Each path is a new rotation, seen through one point. The rows after it are directions, each followed by how far the rotation turns it, in degrees per step (0 if it stays put).
Each turn is a multiple of 5 degrees from 10 to 175, or 0.
Each row of a path follows its step; steps can be skipped.
path 1
step 2: [-21.1  -7.9 -10.4  -3.3 -21.6  40.5 -19.1   9.5 -46.5  28.2  -2.6  -5.0
  11.6   9.7   1.7  16.7 -13.9 -34.4   1.3 -20.5 -20.8   0.3  23.4  12.9
   2.8  12.4 -31.0  33.3   3.0 -23.1   8.1  10.3  10.1  15.7 -10.1   1.4
   8.7  -5.3 -26.1 -15.7  -9.4  -0.6   6.7   0.8  -8.1  -5.8 -33.1  -1.2]
step 7: [  9.8 -21.0 -10.9 -33.7   0.4   0.1 -15.8   1.3 -21.8  27.7   4.2  -6.2
  -9.7  12.9  17.9 -47.0 -12.6  -2.0  -4.5  -1.2 -33.7 -10.3  -5.6  10.5
  13.8   1.6 -18.9  27.8   8.7 -19.6   9.4  24.6   3.3 -12.8  12.7  -4.8
   8.1   8.2 -20.5 -24.5 -52.6   3.5   1.4  13.4  -5.5   9.3 -11.0  18.5]
step 9: [-11.8   9.2   7.6 -21.8   9.9   1.4  34.0  18.2  13.5  -6.6 -49.0  10.7
 -17.9  -7.9 -20.4  -6.9  25.6  -8.4 -13.9 -22.3  -6.1 -13.2  29.8 -22.0
   2.4   7.7 -13.3   7.0  22.6  13.2  16.4   2.1 -11.5  35.1   7.8   8.1
  18.5 -14.0  11.2  13.7 -39.5  15.9   0.3 -12.2   0.2  25.7 -21.0  -8.7]
step 10: [-19.1 -11.7  -3.2 -10.6  -6.4  -4.7   5.3   8.0 -21.0   6.7 -26.6  31.7
  22.9 -21.6 -26.7 -18.3  -1.9 -15.3  -8.7 -21.9  20.7 -18.9   6.3 -23.8
   5.2   5.1 -15.1 -10.7  14.6   2.2  -1.8 -18.6 -16.3  23.3  24.3 -14.4
  26.8  14.4 -25.7 -10.9 -20.5 -10.2  22.1 -28.4   0.4   4.4 -29.1  35.9]
step 16: [-11.5   0.7  12.0  12.1 -17.2  -3.3  -6.6  -7.4 -19.5   9.1   4.1  -3.2
  15.9 -24.6  13.3 -19.0  -1.7  -0.4  14.0  -3.7  15.9 -19.5  -5.7  19.9
   8.1  18.7  -9.6  10.7   7.9  16.9  -6.3  -4.6 -33.8  11.4   7.0   0.9
  21.0   9.3 -12.8 -45.0 -37.4  10.4 -10.2   4.7 -13.3   8.4 -27.4  60.0]
step 23: [  8.4  -3.1 -11.7 -26.2  -0.4   6.7  12.8  -4.7  -0.5  17.9   0.0   1.2
  -0.5   7.0  -3.0  -0.6 -15.3 -24.8  -7.5   5.4 -39.7   0.9   2.6  16.8
   1.6  -1.8 -11.4   7.6  35.7 -15.3  -7.9  14.8  36.1 -17.7  -6.9  23.4
  21.3 -10.0  19.0 -16.3 -54.2   0.9  -6.0  10.7 -41.0  16.0 -24.7 -15.7]
step 31: [ -9.6 -31.2  46.1  -1.8  -4.7  16.8  -6.1   8.8 -21.6 -26.1 -23.7  -3.0
  20.4 -25.3  14.2  -1.4  -4.8 -21.6   2.5 -14.8   4.7   9.0  -4.7  10.6
 -20.3  -6.1  11.4  -7.7  12.7   3.6 -10.0   0.3 -16.9   0.5  -2.1   1.2
  31.6  -2.5   8.8 -10.2 -51.1  -1.9 -21.6   6.2   8.6   6.2 -48.4  10.4]
step 32: [  5.2   6.9  11.8 -12.7 -24.6  -9.6  24.4   6.7  -9.7  11.4 -16.7  11.4
   7.2   8.3 -14.1 -10.0  21.3  12.6  10.9 -12.3 -13.8   3.6 -16.5  17.5
 -19.3  -0.4 -16.4  29.9  14.3  -2.8  -3.1  -4.6 -18.1  -1.2 -21.8  28.6
  36.9  11.7  12.5 -32.0 -51.8  19.2  -2.1  -0.4   3.3 -14.3 -27.9  27.0]
step 37: [  0.6 -19.5  48.2  -2.6  22.2  12.9  29.2  26.8 -33.9 -13.3 -10.3   7.4
   9.1 -14.7  -0.4  -7.0   7.5   9.2 -15.8 -15.0   0.1  -2.9 -19.9  42.5
  -4.9  25.1  -2.6  12.6   5.8   2.2   1.6  16.2  13.9  14.7  18.4  31.0
  14.1   3.5 -13.3 -25.8 -24.6   8.9 -22.8 -14.7 -18.4 -12.1 -13.8  -1.5]
[ -2.6   5.8  -0.3   9.1  -1.2   4.9 -13.0   0.9  -4.2   0.3  -1.7  -9.8
  -6.7  -0.4  -5.3  -4.9   6.4   0.9  -1.7   3.8  -0.9   7.8  13.3  -5.0
   2.7   4.9  -7.5  -0.2  -4.6   0.3   1.9   0.4  -2.1  -0.7   1.3   3.7
   1.7   6.7   3.7   3.8  -6.3  -2.5  -0.5  -6.2 -11.1   3.1   8.2   2.0] -> 55
[  0.0  -0.7  -5.5   0.2  -9.5   1.3   2.9 -10.0   2.7   5.8  -0.6   4.9
   1.1  -3.5  -0.2   5.8   7.9  -3.4   3.5 -12.3  -4.1  -5.3  12.1  -8.9
  -4.7  -1.5  -1.2   4.0  -6.5   2.5   7.5  -6.3  -0.1   5.9  -3.0   4.4
   1.2  -0.1  -3.9  -0.3   4.8   4.5   7.0   0.7   1.2   8.1  -5.5   6.9] -> 45
[  6.5   8.4  -9.9  -1.8   7.0  -2.2  -0.6   9.5   3.4   0.0   1.9  11.8
  -3.9   2.2  -1.5   1.3   8.3   5.1  -5.7   0.7  -2.9  -6.9  -0.2 -13.6
  -3.2  -4.6   3.1   5.2  -0.8   2.6   2.5   2.5  -8.6  -5.1  -3.2  -0.5
   4.7  -0.4   5.7  -6.9  -4.6   2.4  -2.8   2.7  -3.8  -7.4   2.4  -5.6] -> 125
[ 3.1  5.1 -0.7  1.5  2.6 -1.0 -2.3 -5.5  0.2 -0.3 -4.2  3.2 -4.5  2.1
  5.9  7.3  7.1 -1.9 -6.9  5.8  2.6 -0.2 -3.8 -0.4 11.4 -0.1 -5.1  6.0
  3.7 -2.3 -1.1 -8.8 -1.4  0.8  7.2 -3.8 -3.0 -8.8  7.1  3.6 -1.7 -8.4
  8.7 -1.6  5.3 13.7 -4.1 -9.3] -> 70
[ 11.0  -1.5  10.6   5.4  -1.4   0.9  -0.4  -8.9  -6.6  -5.8   3.1   2.8
   0.9   2.8   4.7  -1.4   5.6   3.8  -5.7   6.9  -0.4   2.0  -0.6   1.0
  -4.2  -3.0   1.5  -3.8   1.4  -6.6   2.8  -7.3 -10.8   6.1   4.0   6.2
   5.7   7.3  -5.2 -10.1   2.8  -6.6  -3.8  -2.6   1.7  -6.1  -6.2   5.2] -> 70
[ 6.9 -5.3 -4.3  6.0  7.0  2.7 -6.9  7.1  5.1 -9.6  1.1  4.3 -9.5 -1.0
  2.3 -0.4 -7.8 -1.8  4.4 -1.3 -0.6  6.7  8.8  4.3 -0.1 -0.7 -0.5  4.4
 -3.0 -6.9  6.2 -6.1  5.0  7.0  1.3 -1.3 -5.9  1.6 -3.3  1.6 -6.7  6.3
  4.9  8.9  4.7 -6.7 -7.8 -3.7] -> 65
[  1.6  -4.4   8.6   5.3  -2.3  -6.5  10.8  10.2  -7.7  -1.6  -3.4   4.9
  -0.6  -3.3  -7.9   3.9   3.7  -0.4   7.2  -2.0  -1.4   0.8  -0.2   2.3
  -3.8   3.8   3.1   6.8 -10.3  -0.5  -4.9  -5.5  -5.9   6.1   8.3  -7.3
   3.8  -2.0  10.6   8.0  -2.9   1.0  -2.2  -4.2   1.9  -1.6   3.5   4.2] -> 65
[  8.0  -5.1  -3.1  -3.2   9.7 -10.3  -0.9  -5.3  -3.1  -1.3  -6.1   6.2
  -3.0   0.3  -8.4  -8.3  -1.6  -2.5  -7.2  -6.4  -7.0  -1.7  -3.1   3.6
  -3.9  -3.4   0.2  -7.2   2.4   0.9   2.2   3.5   5.9   8.8   8.2   0.8
  -5.2   2.7   2.1  -1.4   4.4   2.4   4.5  -5.5 -12.0   6.6   4.2  -1.9] -> 25
path 2
step 0: [-15.7   3.0  18.7  16.7  10.2  11.6  12.2   2.5 -12.2  13.9  -8.8  20.7
   0.1  -2.6 -26.8  25.4  36.8  -3.3  -5.0   8.6   3.0   9.9  17.4  15.4
  24.3  12.2  11.5  52.9  -9.3 -19.9  -8.8 -16.2  -1.3  -9.7  19.2   1.6
  -4.9  -3.1  -1.6 -22.9  22.1  17.6   6.2  -2.8 -26.0  -1.2  11.7  -7.4]
step 1: [ 12.7   6.4  -0.9  -5.6  18.8 -30.3  27.8 -11.7   2.8  15.6  15.5   6.0
  -4.9 -15.6 -17.8   9.3  -4.9 -23.2   0.5   6.7  22.1   6.8  -7.9  17.4
 -21.4  -0.4  13.4  11.8 -15.0  -9.0  -3.5 -14.9   6.8   2.0 -27.6  26.7
   3.9 -22.9 -15.7 -27.9  -1.0  11.0 -36.2 -26.7  -9.3  21.7 -19.2  15.6]
step 3: [-25.7 -36.2  -1.3 -19.1  13.5   4.5 -12.5  15.4  10.1  -6.7  -3.6   7.3
  11.7  12.0  -9.0  22.7   6.5 -13.6 -19.2  -2.9  44.0  -2.2  16.8   3.7
  -9.9  12.4 -26.4  11.1   4.0   5.5 -22.3  28.1   4.1   6.4 -21.8 -15.4
 -20.7 -19.2  -3.4  12.0  17.0  -0.6 -16.8  29.5  -4.7   2.9 -16.0  -7.2]
step 5: [  9.3  -4.0   8.6   4.5  11.8 -40.1 -33.7   7.9 -11.9  16.5  -5.0  -6.2
   0.9  -4.2 -24.7  28.6 -15.3  -5.7  -9.7  10.1 -21.2 -23.7  24.6  -4.3
   8.4   4.3   1.1  -9.7   6.3  -4.7  -0.8 -11.0 -16.8  18.6  25.8 -13.7
 -15.9  20.4 -15.0  19.1   0.5  25.0  17.3  32.9  -2.3   7.7  21.5  14.4]
step 20: [ 21.5  -4.7  13.6  15.9  23.8  20.4  -5.2 -16.1 -25.6  21.0 -29.8  -0.2
  -2.3 -14.0   0.5  15.1   8.5  -9.7 -34.7  30.5  24.6   3.5 -12.2  27.6
   7.6 -11.3  -3.3 -10.9  10.7   4.9  -7.7  -0.6   3.1  -6.4 -11.0 -14.5
  -8.2 -29.6  15.1 -19.3  29.1   3.5  16.0 -18.2  -1.0  -9.4  -1.4  15.3]
step 26: [ 10.6  -4.4  -0.1  11.0  -6.2 -12.9  -9.8 -33.5 -21.8 -20.7   9.6  -8.8
   2.3 -34.1  18.6   0.8   3.0 -18.1  32.5  25.7   0.8  12.9 -13.0  14.6
   9.9  17.0   9.4  22.5 -27.2 -10.8   2.6   1.3 -17.2  -7.8 -27.6   9.4
   5.2  -0.3 -21.8   1.1   6.7 -17.1 -25.6   3.5  -9.5  -5.7  -9.5  37.1]
step 29: [ 22.5  22.0  -9.1 -24.2   2.8  -9.3  30.1  -1.2   8.3   0.7   5.1   0.6
  41.4  -0.7 -17.3   9.3  -5.2 -15.8   5.9 -14.3   3.0  32.4 -14.3 -12.3
  10.0   5.6  24.4   7.9 -35.1   5.0   1.1  11.5 -29.5  17.3  12.8  -7.6
  -6.9 -26.9  23.7 -12.3  20.2  -2.5  -7.0  13.6   3.0  -7.4 -20.2 -13.0]
step 34: [-14.4 -13.3  19.7 -15.3  23.0 -10.1   6.3 -15.9  -6.8  -3.0 -30.7   6.1
   8.1 -24.0 -15.4 -20.7  -2.3 -13.7  -7.0 -12.4  -4.4 -14.9 -15.2 -13.2
 -10.5  12.5  -5.5   2.6  -6.5  -2.0 -11.7 -10.3  14.4   0.4 -20.3 -23.5
 -31.0  -8.8  13.2  17.4  13.9  39.1  13.5   8.0 -11.5  -9.8 -41.5   8.3]
step 35: [-12.0  18.5  -2.0 -30.4 -13.5 -16.6  21.4 -20.3 -15.2 -18.8  11.9 -28.4
  10.5 -11.2  -5.8  17.2  -0.8 -40.9 -23.6   0.5   2.4 -31.4  10.6  12.5
  -8.4 -19.5 -24.6  -0.6  -1.9  -5.0   0.4  11.3   7.8   1.9   8.8 -16.5
  -0.9 -17.4 -20.4  17.8 -11.4 -10.5  17.1  14.0 -20.2  12.1 -11.8 -19.4]
[  0.8  -0.9  -9.5   0.4   1.5   0.3  -2.7   1.7   4.4   3.9   7.8  -9.6
   7.2  -2.0  -6.9   3.1   6.6  -6.6  -3.3  -4.2  -1.0   1.6   1.4  -3.3
   4.4   2.7  -6.1  -1.1   1.6  -0.2   1.2   5.9  -1.6  -5.5  -3.1  10.0
  -0.6   6.6   2.5   2.6  -9.5   3.6   0.5 -19.4   4.0   3.2  -2.5  -0.4] -> 125
[  1.1  -2.4  -6.9   3.5  -0.7  12.1  -5.9  -2.0   5.0   3.9  -5.3   3.0
   3.8   9.9   5.9   7.1   0.3   3.3  -9.4  -1.8  -3.2   8.2  -4.8  -0.5
   3.9  -3.1   0.8   3.9   0.4   2.7   0.8   0.7  -1.8   1.9 -12.0  -6.7
  -4.1  -2.9   3.9  -3.3   2.3  -4.5   3.2   3.6  12.9   6.5  -3.4  -7.7] -> 85
[16.9 -1.0 -3.2  1.5  4.2 -1.6 -4.6 -1.0  4.1  5.2  2.3  5.9 -0.2  1.8
 -2.7 -1.1 -9.9 -1.5  1.7  3.4  1.7 -0.8 -5.8 -6.3  2.9  2.9 -6.1 -6.0
  1.9 -6.5  3.2 -1.2  6.9  4.0 -8.7  2.0 12.2  5.5 -1.4  3.4  4.9  6.4
  8.5  3.2 -2.1 -3.1  9.0 -1.2] -> 115
[  5.1  -4.0  -3.1   0.7  -1.1   7.4  -7.5   5.6  -5.7   4.9  -0.4   8.4
   4.0  -4.5  -0.9   1.0   7.4  -0.3   5.5  -1.0   8.4  -4.1  10.3 -11.8
  -1.3  -1.3   1.5   5.0 -11.8  -3.4   7.0  -5.0  -1.7  -0.1  -1.5   0.0
  -5.5   4.1   6.2   4.5  -1.3  -4.3   1.5   5.4  -4.3   3.5  -5.6   9.8] -> 140
[ -1.6   0.5  -0.4   3.5  -4.5  -0.9  -0.2 -11.0   1.2   0.7   6.1  -4.2
   2.8  -3.8  -1.3   5.1  -5.8   0.4   4.4  -1.4   8.9  -1.7   5.4   2.6
 -16.9   0.2  -4.8   5.4   4.3   3.0  -5.6  -4.4   3.4   2.4  -6.9  -1.3
   0.5  10.1  -5.4   3.1  -3.5   0.4  -9.2   6.2   7.2   9.7   3.2  -1.0] -> 160
[  2.0   6.0   2.9   9.7  -2.0  -8.8   0.2  -1.1   1.9  11.3  -7.3   0.9
 -11.9  -5.6   1.3  -0.9   2.3  -0.4   4.9  -4.6  -0.2   9.8   5.3  -1.6
   0.0   4.4  -0.6  -0.5   4.3   3.0   5.9  15.0   4.5   4.7   1.2  -5.3
  -1.1  -6.5   1.7   6.6  -6.4  -0.5   3.7   0.8   3.3   6.2   0.1   4.6] -> 115
